Each row of this table is followed by its label. One hidden rule gives the labels. It looks at one to three of the table's principal directions, none of them among the few with the most spread.
[ 0.7 -0.1 -2.2 -1.8  1.2  1.6  1.6 -0.7 -0.2  0.5  0.   1.1  0.8  0.3
  0.9 -0.4 -0.2  1.9 -2.1 -0.3  0.1  0.9 -1.3  1.8  1.2 -1.4  0.9  0.8
 -2.9 -1. ] P
[ 0.4 -1.1 -1.   0.7 -1.9  2.   0.9  1.3 -0.5  0.7 -0.4 -1.2 -0.2 -2.5
 -0.1  2.4 -0.5  0.6 -0.3 -1.7  0.1  0.6  2.1 -0.6 -1.8 -0.8 -0.8  0.7
  1.4  1.4] X
[-1.   1.3 -0.1 -0.8  0.4  1.6  0.6 -1.3  1.  -1.6 -0.5 -1.2  0.  -0.4
 -0.2  0.8  0.3 -1.1  1.6 -1.6  1.   1.8 -0.8  0.3 -1.9 -0.4  2.7  0.6
  0.9  0.7] P
[-0.2 -0.8  0.2 -1.   1.  -2.2 -0.3  0.3 -0.5  1.2  0.1  1.1  0.1  1.6
  0.3 -1.5  0.1  0.  -0.1  1.1 -0.9 -1.7 -1.  -0.4  2.2  0.5 -1.2 -1.4
 -2.  -0.7] W
[-0.6  1.6  1.1  0.   1.8 -1.4 -1.  -1.   1.2  1.   0.6  0.4 -1.   1.8
  1.3 -2.4  0.6 -1.2 -0.6  0.2 -0.8 -0.5 -1.3  0.5  1.7  1.  -0.2  0.7
 -0.7 -0.2] X
[ 0.5 -0.2  0.2  1.  -0.2 -0.5 -0.5  0.6 -0.3  0.9  0.6  0.5 -0.2  0.4
  0.6 -0.5 -0.2  0.5 -1.3  0.5 -0.2 -0.8  0.6  0.1  0.8  0.5 -1.2  0.4
 -0.1 -0.7] W
[ 0.9 -0.1 -0.1  0.7  0.4 -0.1 -0.3  0.   0.2 -0.1  0.3  0.8 -0.1  0.7
  0.1 -0.5 -0.2  1.3 -0.7  0.4  0.1  0.4 -0.1  1.   0.3  0.4  0.   0.
 -0.7 -0.6] M
[ 0.5 -0.9 -1.  -0.5  0.5  0.4  0.6  0.2 -0.4  0.6 -0.1  0.4  0.3  0.5
  0.4  0.  -0.3  1.2 -0.8 -0.5  0.   0.1 -0.2  0.8  0.5 -0.2  0.1  0.
 -1.5 -0.4] X
[-0.3  0.1 -1.2 -1.6  0.7  1.   0.8 -0.7  0.1  1.3 -0.8 -0.7 -0.2 -0.7
  0.6 -0.1  0.7 -0.7 -0.8 -1.2 -0.7  0.3 -0.4  0.3  0.6 -1.1  0.3  1.
 -0.7  1.2] W
[ 3.5 -4.5 -1.8  1.   0.5 -0.5  0.9  1.5 -3.2  1.   0.3  3.4  2.3  2.6
 -0.3 -0.5 -1.8  6.6 -4.2  2.6  0.9 -1.1  1.   3.2  3.1  0.5 -1.3 -0.9
 -4.4 -4.4] O
[-0.2  0.3  0.2  0.4 -0.7  0.3 -0.1  0.2  0.3  0.1 -0.3 -0.8 -0.5 -1.1
 -0.2  0.7  0.3 -0.8  0.6 -0.6 -0.2  0.2  0.6 -0.8 -0.9 -0.1 -0.3  0.1
  1.3  1.3] M
[-0.9  1.5  0.7 -0.3 -0.2 -0.4 -0.6 -0.6  0.7 -0.7  0.1 -0.7 -0.4 -0.5
 -0.2 -0.3  0.7 -2.2  1.1  0.3 -0.3 -0.2 -0.5 -1.  -0.4 -0.2  0.3  0.1
  1.4  0.7] P
[-0.8 -0.3 -1.  -0.8 -1.4  2.6  2.2  0.6 -0.6 -1.1  0.5 -0.1  1.  -1.2
  0.   2.  -1.9  1.7 -0.2 -1.   1.3  2.   0.5  0.7 -1.6 -1.3  0.6  0.2
 -0.9 -1.2] X
[ 1.  -0.6 -1.1 -0.2  0.2  0.5  0.4  0.2  0.  -0.2 -0.3  0.5  0.4 -0.1
 -0.3  0.5  0.   1.4  0.  -0.3  0.2  0.4 -0.2  0.4 -0.4 -0.4  0.5 -0.3
 -0.7  0.1] P
[-0.4  1.3 -0.8 -0.3 -1.   2.7  1.3 -0.4  0.  -0.9  0.7 -0.2  0.5 -1.4
  0.5  1.  -0.9  0.7 -1.6 -0.4  0.9  1.8  0.3  1.2 -0.9 -1.5  0.7  1.8
  0.1 -1. ] W
[ 0.   0.3  0.8  1.2 -0.3 -0.4 -0.9  0.2  0.2  0.2  0.2 -0.4 -0.5 -0.1
  0.1 -0.1  0.3 -0.8  0.   0.1 -0.1 -0.5  0.7 -0.4 -0.1  0.7 -0.4  0.5
  1.3  0.3] W
[ 0.5  0.3 -0.3  0.1  0.   0.3  0.  -0.3  0.  -0.6  0.2  0.5  0.3  0.1
 -0.2 -0.2 -0.2  0.6 -0.6  0.6  0.2  0.5 -0.2  0.8  0.1 -0.3  0.3  0.3
 -0.3 -0.7] S
[-0.3 -0.8 -1.8 -2.2  0.2  1.3  2.1  0.  -1.1  0.1  0.2  0.9  1.3  0.3
  0.5  0.2 -1.3  2.  -1.5  0.   0.4  0.8 -0.8  1.5  0.9 -1.6  0.4  0.
 -3.2 -1.9] X
[ 2.6 -2.8 -0.8  2.6 -2.2 -1.6 -1.   3.2 -2.4  1.   1.4  1.7  0.7  0.
 -0.3  0.5 -1.2  2.9 -2.2  2.4 -0.5 -2.5  2.4 -0.5  1.2  0.5 -3.6 -1.
 -0.6 -2.2] P
[ 0.5 -0.9 -0.9 -0.3 -0.4  0.7  0.7  0.3 -0.5 -0.1 -0.3  0.1  0.6 -0.6
 -0.3  0.9 -0.2  0.9 -0.1 -0.2  0.4  0.1  0.3 -0.1 -0.5 -0.5  0.2 -0.3
 -0.2  0. ] P
[ 1.3  0.  -0.5  1.  -1.4  0.4 -0.1  0.8 -0.4  0.1  0.8  1.   0.1 -1.2
 -0.3  0.2 -0.6  1.6 -2.1  1.5 -0.5  0.2  0.9  0.6  0.5 -0.8 -1.8  0.4
 -0.1 -0.7] X
[ 0.6 -1.2 -0.4  0.1 -0.1 -0.8  0.1  1.1 -0.5  1.   0.1  0.8  0.1  0.2
  0.1  0.1 -0.2  0.9  0.   0.1 -0.3 -1.1  0.2 -0.8  0.4  0.3 -1.2 -1.
 -0.8  0. ] W
[ 1.8 -1.1 -0.7 -0.1  2.6 -0.9  0.  -0.9 -0.8  0.9  0.2  2.5  1.   3.2
  0.9 -2.4  0.   2.8 -3.1  1.7  0.4 -0.9 -1.3  2.6  3.3  0.8  0.5  0.3
 -3.3 -2.9] P
[-2.4  3.1  1.7  0.3 -1.1  0.7 -0.3 -0.3  2.1 -1.9  0.5 -1.6 -1.1 -1.6
  0.   1.1  0.1 -3.2  3.3 -1.5  0.6  1.2 -0.4 -2.2 -3.1  0.2  1.   0.
  3.2  1.7] S
[-0.1  0.4 -0.1 -0.2  0.4  0.3  0.2 -0.4  0.4 -0.3 -0.1  0.1  0.   0.
  0.1 -0.1  0.2 -0.1  0.2 -0.2  0.2  0.3 -0.5  0.1 -0.2 -0.1  0.6  0.1
  0.   0.2] S
[ 0.  -0.3 -0.6 -0.4 -0.4  0.6  0.4  0.2 -0.1  0.1 -0.3 -0.3  0.1 -0.8
 -0.2  0.7  0.   0.   0.2 -0.5 -0.1  0.2  0.2 -0.3 -0.5 -0.6  0.   0.
  0.1  0.6] W
[ 0.8 -0.1  0.9  1.8 -0.4 -0.4 -0.9  0.3  0.3 -1.   0.1  0.1 -0.2  0.1
 -0.8  0.3 -0.2  0.7  0.6  0.5  0.4  0.4  0.7  0.1 -0.9  1.   0.  -0.5
  1.2  0. ] O
[ 1.5 -1.9  0.2  0.6  2.  -3.1 -1.1  0.7 -0.8  1.7  0.4  2.4  0.2  3.5
  0.6 -2.4  0.   2.1 -1.2  1.6 -0.6 -2.3 -0.8  0.7  3.1  1.9 -1.4 -1.5
 -2.9 -1.8] X
[ 0.2 -1.4 -1.  -1.2  1.5  0.9  1.6 -0.5 -0.7 -0.8 -0.4  1.1  1.5  1.9
  0.   0.2 -0.9  2.5  0.  -0.4  1.7  0.8 -1.1  1.6  0.1  0.1  2.1 -0.7
 -2.6 -1.9] X
[-0.1 -1.1 -0.4 -0.2 -0.5  1.   1.3  0.5 -1.  -1.5  0.4  0.7  1.3  0.7
 -0.4  1.1 -1.7  2.3  0.2  0.1  1.6  1.1  0.1  1.1 -0.8 -0.1  0.9 -0.8
 -1.4 -2.2] X
[ 0.9 -0.8 -0.1  0.6 -0.5 -0.8 -0.5  0.8 -0.5  0.7  0.1  0.4  0.  -0.2
 -0.2 -0.1  0.1  0.4 -0.5  0.7 -0.6 -1.   0.6 -0.4  0.6  0.1 -1.3 -0.4
  0.   0. ] S
[ 1.1 -1.  -0.8 -0.7  1.9 -0.2  0.3 -0.9 -0.3  0.3 -0.6  1.   0.6  1.8
  0.1 -1.1  0.2  1.7 -1.1  0.3  0.2  0.2 -1.   1.9  1.5  0.2  1.1  0.
 -2.2 -0.9] M
[ 2.2 -1.2 -1.2  0.2  1.4  0.8  0.9 -0.5 -0.4 -1.   0.1  2.3  1.3  1.8
 -0.3 -0.5 -1.   4.5 -1.9  1.   1.2  1.5 -0.9  3.2  0.8  0.1  1.3 -0.2
 -3.1 -2.5] O
[ 1.1 -1.  -3.1 -2.8  1.3  2.9  2.9 -1.4 -0.6 -0.7 -1.   1.2  1.9  0.
 -0.1  0.6 -0.5  3.3 -1.6 -0.5  1.1  2.1 -1.7  2.7  0.4 -2.2  2.6  0.4
 -3.5 -1.2] S
[ 0.3 -0.6 -1.3 -1.4  0.1  0.9  1.2 -0.2 -0.5  0.3 -0.4  0.4  0.7 -0.5
 -0.1  0.3 -0.2  1.1 -0.8 -0.1 -0.1  0.4 -0.4  0.6  0.4 -1.2  0.2  0.
 -1.4 -0.1] S
[ 0.1  0.1 -0.2 -0.1  0.5 -0.1 -0.2 -0.1  0.7  0.  -0.4 -0.3 -0.4  0.
  0.   0.1  0.6 -0.4  1.1 -0.9 -0.1  0.2 -0.4 -0.4 -0.7  0.3  0.6 -0.4
  0.3  1.1] P
[ 0.5 -1.3 -1.  -1.2  2.4 -0.4  0.4 -0.8 -0.2 -0.8 -0.7  0.7  1.   2.6
 -0.1 -0.5  0.2  1.3  1.1 -0.6  1.   0.1 -1.6  1.2  0.2  0.7  2.8 -1.
 -2.2 -1.1] P
[ 0.9 -0.7  0.   1.3 -1.  -0.9 -0.9  1.3 -0.8  0.9  0.7  0.3 -0.2 -0.2
  0.1 -0.1 -0.2  0.3 -1.1  1.  -0.7 -1.3  1.3 -0.4  0.8  0.3 -1.9  0.1
  0.3 -0.5] P
[ 0.8 -0.6 -0.8 -0.4  0.3  0.4  0.6 -0.1 -0.5 -0.3  0.   1.   0.7  0.4
 -0.2 -0.1 -0.4  1.8 -1.   0.6  0.3  0.4 -0.4  1.1  0.6 -0.5  0.2 -0.2
 -1.5 -1.1] S
[-1.7  2.3  3.6  3.  -0.9 -2.2 -3.3  0.4  1.3 -0.6  1.1 -2.1 -2.1  0.3
  0.1 -0.7  0.6 -4.3  2.2  0.  -0.5 -1.   1.4 -1.9 -1.3  2.4 -0.8  0.5
  4.4  1. ] X
[-0.1 -0.4 -1.  -2.   0.8  0.3  0.9 -0.8 -0.1  0.5 -1.   0.   0.3 -0.2
 -0.1 -0.2  0.6 -0.1  0.  -0.3 -0.5  0.1 -1.   0.2  0.7 -1.   0.5 -0.2
 -1.2  0.8] S
[ 0.3  0.3  1.6  2.5 -0.5 -1.6 -1.8  1.   0.3  0.5  0.9  0.1 -1.   0.7
  0.3 -0.7 -0.1 -0.3 -0.1  0.6 -0.3 -1.   1.1 -0.6  0.2  1.7 -1.6 -0.1
  1.3 -0.2] R
[-0.3 -0.3  0.4  0.3 -0.6 -1.3 -0.7  1.  -0.5  1.3  0.4 -0.1 -0.4 -0.2
  0.4 -0.4  0.2 -1.  -0.2  0.5 -0.9 -1.7  0.6 -1.3  0.9  0.2 -1.9 -0.2
  0.4  0.3] W
[ 1.  -0.9 -1.5 -2.3  3.2  1.9  2.3 -2.9  0.3 -2.3 -1.8  1.4  2.   2.3
 -0.9 -0.1  0.   3.3  0.4 -0.5  2.4  2.7 -2.8  3.3 -0.1 -0.4  4.9 -0.6
 -3.1 -1.3] O
[-0.3 -0.4  0.3 -0.8  1.2 -1.2 -0.2 -0.4  0.   1.  -0.6  0.  -0.2  1.
  0.2 -1.   0.7 -0.8  0.4 -0.1 -0.6 -0.9 -0.7 -0.3  1.1  0.5  0.  -0.4
 -0.6  0.5] W
[-1.2  1.4 -0.1 -0.8 -0.2  1.8  0.9 -0.8  1.  -0.6 -0.2 -1.1 -0.4 -1.2
  0.3  0.8 -0.1 -0.9  0.6 -1.6  0.3  1.8 -0.3  0.2 -1.5 -0.8  1.1  0.9
  0.6  1. ] O
[-1.2  1.7  2.2  1.2 -1.3 -1.2 -1.1  0.4  0.8 -1.   0.9 -0.2 -0.8 -0.6
 -0.4  0.  -0.2 -1.8  1.5  1.  -0.1 -0.4  0.3 -1.8 -0.9  0.7 -1.2 -0.7
  2.2  0.3] O
[ 0.1  0.4  0.6  0.6  0.6 -0.8 -1.  -0.1  0.8  0.5 -0.2 -0.4 -0.9  0.4
  0.2 -0.6  0.8 -0.9  0.6 -0.5 -0.6 -0.3 -0.1 -0.4  0.   0.8 -0.1  0.
  0.7  1.1] W
[ 0.4 -1.  -0.6  0.5 -0.7  0.5  0.3  1.2 -0.2  0.2 -0.1 -0.3 -0.2 -0.7
 -0.2  1.3 -0.5  0.9  0.7 -1.2  0.1  0.3  0.8 -0.4 -1.3  0.1 -0.3 -0.5
  0.1  0.6] X
[-0.6  0.9  0.6  0.4 -1.2  0.4 -0.1  0.2  0.3  0.   0.2 -0.6 -0.4 -1.5
 -0.1  0.5  0.1 -1.2  0.1  0.1 -0.2  0.   0.7 -1.  -0.6 -0.4 -0.8  0.4
  1.6  0.8] S
[-1.3  1.2  1.8  0.4  0.  -0.8 -1.2 -0.7  1.   0.4 -0.5 -1.7 -1.4 -0.4
  0.  -0.4  1.  -3.   1.3 -0.7 -0.8 -0.2  0.3 -1.1 -0.4  0.8 -0.2  0.5
  2.4  2.1] O
[ 0.9 -0.8 -0.9  0.4  0.1 -0.1 -0.4  0.4 -0.5  0.7  0.  -0.1  0.   0.1
  0.2 -0.1  0.3  0.3 -0.9 -0.1 -0.4 -0.6  0.5  0.3  0.5  0.  -0.2  0.5
 -0.2  0. ] P
[-0.1  0.6  0.7  1.1 -0.2  0.2 -0.5  0.   0.7 -0.1  0.  -0.7 -0.7 -0.3
  0.1  0.4  0.2 -0.7  0.7 -0.8  0.2  0.3  0.5 -0.4 -1.1  0.7  0.3  0.4
  1.5  0.8] W
[-0.9  1.   2.2  1.5 -0.5 -1.8 -1.8  0.4  0.9  0.8  0.2 -0.9 -1.6 -0.2
  0.2 -0.6  0.7 -2.5  1.2  0.  -0.9 -1.2  0.7 -1.8 -0.1  1.4 -1.6 -0.1
  2.4  1.6] O
[ 1.  -0.2  0.8  3.  -2.3 -1.6 -1.9  2.6 -0.7  1.4  1.9  0.3 -1.  -0.7
  0.5 -0.2 -0.6  0.  -1.6  1.4 -1.3 -1.9  2.4 -1.2  0.6  0.8 -3.9  0.2
  1.3 -0.6] W
[ 1.4 -0.9 -2.3 -1.7  2.9  1.7  1.7 -1.6 -0.3 -0.7 -0.3  1.8  1.6  2.7
  0.6 -0.9 -0.5  3.8 -1.9 -0.4  1.5  1.9 -2.1  4.   1.2 -0.5  3.3  0.6
 -4.3 -2.7] R
[-0.3  0.2 -1.2 -2.2  0.9  1.   1.4 -0.9  0.4 -0.1 -0.7  0.3  0.4 -0.3
  0.   0.   0.1  0.5  0.2 -0.7 -0.1  1.1 -1.5  0.6  0.1 -1.3  1.  -0.3
 -1.7  0.5] S
[-0.3  0.5  0.1 -0.2  0.2  0.8  0.3 -0.7  0.1  0.  -0.2 -0.4  0.  -0.2
  0.2 -0.1  0.1 -0.3 -0.7 -0.2  0.2  0.5  0.   0.6  0.2 -0.3  0.5  1.
  0.2  0. ] O
[-1.5  1.7  1.8  1.8 -2.4 -0.6 -1.3  1.4  0.8 -0.4  1.  -1.5 -1.2 -2.
  0.1  1.2  0.2 -3.2  2.2 -0.5 -0.1 -1.2  1.4 -3.6 -2.3  0.7 -1.5 -0.2
  4.1  1.6] P
[-0.1 -0.6  0.3  0.1 -0.5 -0.8 -0.3  0.7 -0.4  0.9 -0.2 -0.3 -0.3 -0.4
 -0.1  0.1  0.2 -0.7  0.3  0.1 -0.7 -1.   0.6 -1.   0.3  0.2 -1.2 -0.4
  0.5  0.7] M
[-0.3  0.2  1.1  1.1 -0.8 -1.3 -1.1  0.8  0.1 -0.7  0.4 -0.3 -0.3  0.
 -0.6  0.3  0.  -1.   1.7  0.5  0.  -0.8  0.4 -1.5 -0.9  0.9 -0.5 -1.1
  1.5  0.2] S
[ 2.2 -2.8 -0.7 -0.3  1.  -2.1 -0.2  0.5 -1.3  2.3 -0.9  1.9  0.4  1.2
 -0.5 -1.4  0.5  2.3 -1.9  1.9 -1.4 -1.9  0.   0.6  3.2  0.2 -2.1 -1.3
 -2.5 -0.2] O
[ 0.  -0.1 -0.2 -0.3 -0.2  0.   0.1  0.1  0.   0.6 -0.2 -0.1 -0.2 -0.5
  0.   0.1  0.2 -0.1 -0.2 -0.1 -0.5 -0.2  0.1 -0.3  0.2 -0.3 -0.6  0.
  0.   0.6] M
[-2.5  1.9  1.2 -1.1 -0.1  0.8  0.2 -1.3  1.3 -1.5 -0.6 -2.1 -0.5 -1.
 -0.4  0.8  0.6 -3.3  3.  -1.5  0.5  1.1 -0.6 -1.3 -2.1 -0.2  1.9  0.2
  2.3  1.7] M
[ 0.5 -0.2  0.   0.4 -0.2 -0.4 -0.4  0.3 -0.2  0.2  0.2  0.3  0.   0.1
  0.  -0.2  0.   0.3 -0.4  0.5 -0.2 -0.5  0.2  0.   0.4  0.1 -0.6 -0.1
  0.  -0.2] S
[ 0.7 -0.4  0.4  2.2 -1.1 -0.3 -1.   1.2 -0.2 -0.2  0.6 -0.4 -0.3 -0.3
 -0.1  0.8 -0.2  0.   0.3 -0.1  0.4 -0.7  1.5 -0.8 -1.1  1.  -0.6  0.
  1.7  0. ] P
Which label does each new row get?
[ 0.5 -0.2  0.1  0.7 -0.4 -0.3 -0.6  0.4 -0.1  0.4  0.1 -0.1 -0.3 -0.3
 -0.1  0.   0.2 -0.1 -0.4  0.3 -0.4 -0.4  0.6 -0.2  0.1  0.1 -0.8  0.1
  0.6  0.3] S
[ 0.8  0.   0.   0.3  0.3  0.9  0.1 -1.   0.4 -0.8 -0.9 -0.2  0.1 -0.3
 -0.8  0.4  0.4  0.6  0.2 -0.2  0.5  1.2  0.   0.9 -0.7 -0.1  1.3  0.3
  0.7  0.7] O
[ 0.1 -0.7 -0.8 -1.1  0.4  0.4  0.6 -0.3 -0.3  0.4 -0.7 -0.2  0.3 -0.2
 -0.1  0.1  0.2  0.2 -0.2 -0.3 -0.3  0.2 -0.2  0.3  0.4 -0.7  0.3  0.
 -0.7  0.4] M
[ 0.6 -0.5 -1.5 -0.9  0.4  1.6  1.2 -0.5 -0.1 -0.6 -0.5  0.2  0.7 -0.3
 -0.3  0.7 -0.2  1.5 -0.4 -0.6  0.6  1.3 -0.4  1.2 -0.5 -1.   1.4  0.3
 -1.1 -0.2] S
[-1.1  2.   1.4  1.1 -0.9  0.5 -0.4 -0.3  0.8 -2.4  1.1 -0.2  0.   0.
 -0.2  0.3 -0.8 -0.6  1.   0.4  1.2  1.3 -0.1  0.1 -1.6  0.4  1.   0.3
  1.5 -1.1] S
[-1.7  1.8  2.1  1.1 -2.4 -0.9 -1.3  0.9  0.6  0.   0.6 -1.6 -1.3 -2.3
 -0.2  0.7  0.4 -3.7  1.7  0.3 -0.9 -1.2  1.3 -3.3 -1.3  0.2 -2.2  0.
  3.8  1.9] S
[ 1.4 -1.3 -1.6 -0.9  1.   0.5  1.1 -0.2 -0.9  0.6  0.   1.7  1.1  1.1
  0.2 -0.7 -0.6  2.9 -2.3  0.8  0.1  0.3 -0.6  2.2  1.8 -0.7  0.1  0.1
 -3.1 -1.8] M
[ 0.2 -0.7 -0.6 -1.2  0.9  0.   0.7 -0.5 -0.3  0.  -0.5  0.6  0.6  0.7
 -0.2 -0.4  0.   0.8 -0.1  0.2  0.1  0.2 -0.9  0.7  0.8 -0.3  0.6 -0.5
 -1.5 -0.4] M
[-0.2  0.4 -0.3 -0.4  0.1  0.7  0.4 -0.4  0.2 -0.2 -0.2 -0.4  0.1 -0.4
  0.1  0.3  0.2 -0.4  0.1 -0.5  0.2  0.4 -0.2  0.  -0.4 -0.4  0.7  0.4
  0.2  0.3] P
[ 0.5 -0.4 -1.2 -0.6  0.2  1.7  1.1 -0.4 -0.1 -1.1 -0.5  0.   0.8 -0.3
 -0.4  1.1 -0.2  1.2  0.2 -0.8  1.1  1.3 -0.3  0.9 -1.2 -0.7  1.9  0.1
 -0.4 -0.2] P
[-0.8  1.1  0.2  1.  -2.   0.4 -0.5  1.1 -0.6  1.2  1.1 -1.1 -0.4 -1.9
  1.2  0.5  0.2 -2.4 -1.5  0.1 -0.4 -1.7  1.8 -1.8  0.1 -0.4 -1.9  1.9
  2.4  0. ] P
[ 0.4 -0.5 -0.5  0.1 -0.4  0.3  0.3  0.5 -0.3  0.4  0.1  0.1  0.1 -0.3
  0.1  0.4 -0.3  0.7 -0.4 -0.2  0.  -0.1  0.4  0.  -0.1 -0.2 -0.5  0.
 -0.3 -0.1] W
[-0.5  0.7  1.1 -0.5  2.1 -3.2 -1.3 -0.3  0.1  1.9  1.2  1.8 -0.6  3.2
  1.6 -3.8  0.2 -0.5 -1.7  1.9 -1.5 -2.1 -1.6  0.6  4.   1.2 -1.8 -0.2
 -2.7 -1.9] X
[-0.5 -0.3  0.2 -1.   1.2 -1.3 -0.2 -0.4  0.  -0.8 -0.4  0.2  0.5  1.5
 -0.4 -0.5  0.4 -0.6  1.9  0.2  0.3 -0.7 -1.3 -0.6  0.1  0.6  1.2 -1.5
 -0.7 -0.2] P
[-0.4 -0.1 -1.  -0.3 -2.2  2.   1.1  0.8 -0.9 -0.1  0.2 -0.9  0.5 -2.5
 -0.1  1.9 -0.6 -0.2 -0.7 -0.4  0.2  0.3  1.4 -0.7 -1.1 -1.7 -0.6  0.9
  1.   0.2] P
[ 0.9 -0.9 -1.1  0.6 -0.6  0.7  0.2  0.9 -0.8  0.   0.5  0.3  0.5 -0.1
  0.2  0.7 -0.6  1.3 -0.9 -0.2  0.4  0.   0.8  0.5 -0.3 -0.2 -0.1  0.3
 -0.5 -1. ] P
[-1.4  0.7 -0.2 -1.5  1.   1.   0.7 -1.1  0.4  1.8 -0.6 -1.4 -0.8 -0.3
  1.3 -0.6  0.6 -1.7 -1.  -1.7 -0.8  0.5 -0.2  0.6  0.9 -0.6  0.3  1.9
 -0.4  1.2] X
[ 0.5 -0.2  0.1  1.4 -1.  -0.5 -0.8  1.2 -0.1  0.4  0.6 -0.1 -0.5 -0.6
  0.1  0.4 -0.1 -0.1 -0.1  0.1 -0.4 -0.7  1.1 -0.8 -0.4  0.4 -1.3  0.
  0.9  0.2] P
[ 0.4 -0.5 -0.1 -0.8  1.3 -1.2 -0.2 -0.5  0.  -0.1 -0.4  0.8  0.3  1.4
 -0.4 -1.1  0.3  0.6  0.4  0.7 -0.3 -0.2 -1.2  0.6  1.1  0.2  0.4 -1.
 -1.5 -0.3] S
[-0.3  0.   1.8  2.4 -2.8 -1.  -1.2  2.1 -0.1  1.4  0.6 -0.8 -1.5 -2.3
 -0.3  1.  -0.3 -1.3  0.3  0.3 -1.2 -1.3  2.6 -2.6 -0.8  0.7 -3.9 -0.3
  3.   1.8] O
[ 0.6 -0.7  0.   0.   0.9 -1.4 -0.4  0.2 -0.3  1.1  0.1  1.  -0.1  1.2
  0.3 -1.2  0.2  0.7 -0.8  0.8 -0.7 -1.  -0.4  0.3  1.7  0.5 -0.9 -0.5
 -1.4 -0.5] M
[ 0.6  0.  -0.6 -0.1  0.6  1.8  1.1 -1.   0.6 -2.1 -0.7  0.3  0.8  0.3
 -0.8  1.  -0.5  2.1  0.8 -0.8  1.7  2.5 -0.7  1.7 -1.7 -0.1  2.7 -0.2
 -0.5 -0.4] O
[ 0.2 -1.  -1.7 -1.   0.6  2.2  1.8 -0.3 -0.3 -2.7 -0.5  0.1  1.8  0.6
 -0.6  2.1 -0.7  2.   2.  -1.6  2.7  1.7 -0.9  0.7 -2.7 -0.3  3.9 -0.9
 -0.9 -1.2] P
[-0.5  0.   0.2 -0.3 -0.5 -0.1  0.3  0.3  0.   0.   0.  -0.1  0.  -0.6
 -0.1  0.4 -0.1 -0.4  0.7 -0.1  0.  -0.3  0.  -1.  -0.4 -0.2 -0.4 -0.6
  0.3  0.4] M
[-0.3  0.1 -1.1 -1.4  0.3  1.7  1.3 -0.9 -0.1 -1.  -0.6 -0.4  0.9 -0.5
 -0.3  0.8  0.   0.1  0.3 -0.7  0.9  1.1 -0.6  0.6 -0.8 -1.1  2.   0.4
 -0.3 -0.1] P
[ 0.6  0.1  0.   0.6  0.6  0.2 -0.2 -0.4  0.4 -1.5  0.1  0.4  0.3  1.
 -0.4  0.  -0.3  1.2  0.7  0.   0.9  1.2 -0.5  1.2 -0.8  0.5  1.6 -0.3
 -0.3 -0.8] S
[ 0.3 -0.9 -0.6 -1.1  1.1 -0.8  0.3 -0.2 -0.4  0.7 -0.3  0.8  0.4  1.2
  0.2 -0.9  0.1  0.7 -0.3  0.3 -0.4 -0.6 -0.8  0.5  1.4  0.   0.  -0.7
 -1.9 -0.5] W
[ 0.7 -1.  -0.5  0.7 -0.4  0.3  0.1  0.8 -0.6  0.3  0.1  0.1  0.2 -0.1
  0.1  0.6 -0.3  1.  -0.5 -0.2  0.3 -0.2  0.8  0.2 -0.2  0.2 -0.3  0.1
 -0.1 -0.4] W
[-0.6  0.7 -0.3 -0.5 -0.6  1.9  0.9 -0.7  0.4 -1.4 -0.5 -1.   0.3 -1.3
 -0.5  1.4 -0.1 -0.4  0.9 -1.   0.9  1.6  0.   0.1 -1.8 -0.9  1.6  0.6
  1.1  0.6] S
[ 0.   0.1 -0.1 -0.6  0.5 -0.7 -0.2 -0.3 -0.1  0.2  0.   0.4  0.1  0.4
  0.  -0.8  0.3 -0.2 -0.2  0.7 -0.5 -0.4 -0.6  0.1  1.  -0.2 -0.2 -0.2
 -0.7 -0.2] S
[ 0.1 -0.1 -0.2 -0.3  0.5  0.2  0.3 -0.4  0.  -0.4 -0.1  0.4  0.3  0.6
 -0.1 -0.2 -0.2  0.7 -0.1  0.1  0.3  0.5 -0.4  0.8  0.1  0.   0.6 -0.1
 -0.8 -0.5] M
[-0.5  0.1 -0.4 -1.8  3.   0.9  1.1 -2.4  0.3 -0.9 -0.9  0.3  1.   2.6
  0.5 -1.   0.3  0.6  0.1 -0.9  1.6  1.3 -2.1  2.3  0.6  0.3  3.8  0.6
 -2.  -1.3] X
[-0.4  0.2  1.3  1.2 -0.7 -1.4 -1.3  0.7 -0.1  0.   0.6 -0.3 -0.5  0.2
 -0.1 -0.3  0.1 -1.3  0.7  0.7 -0.2 -1.2  0.7 -1.2  0.   0.9 -1.1 -0.4
  1.4 -0.1] W
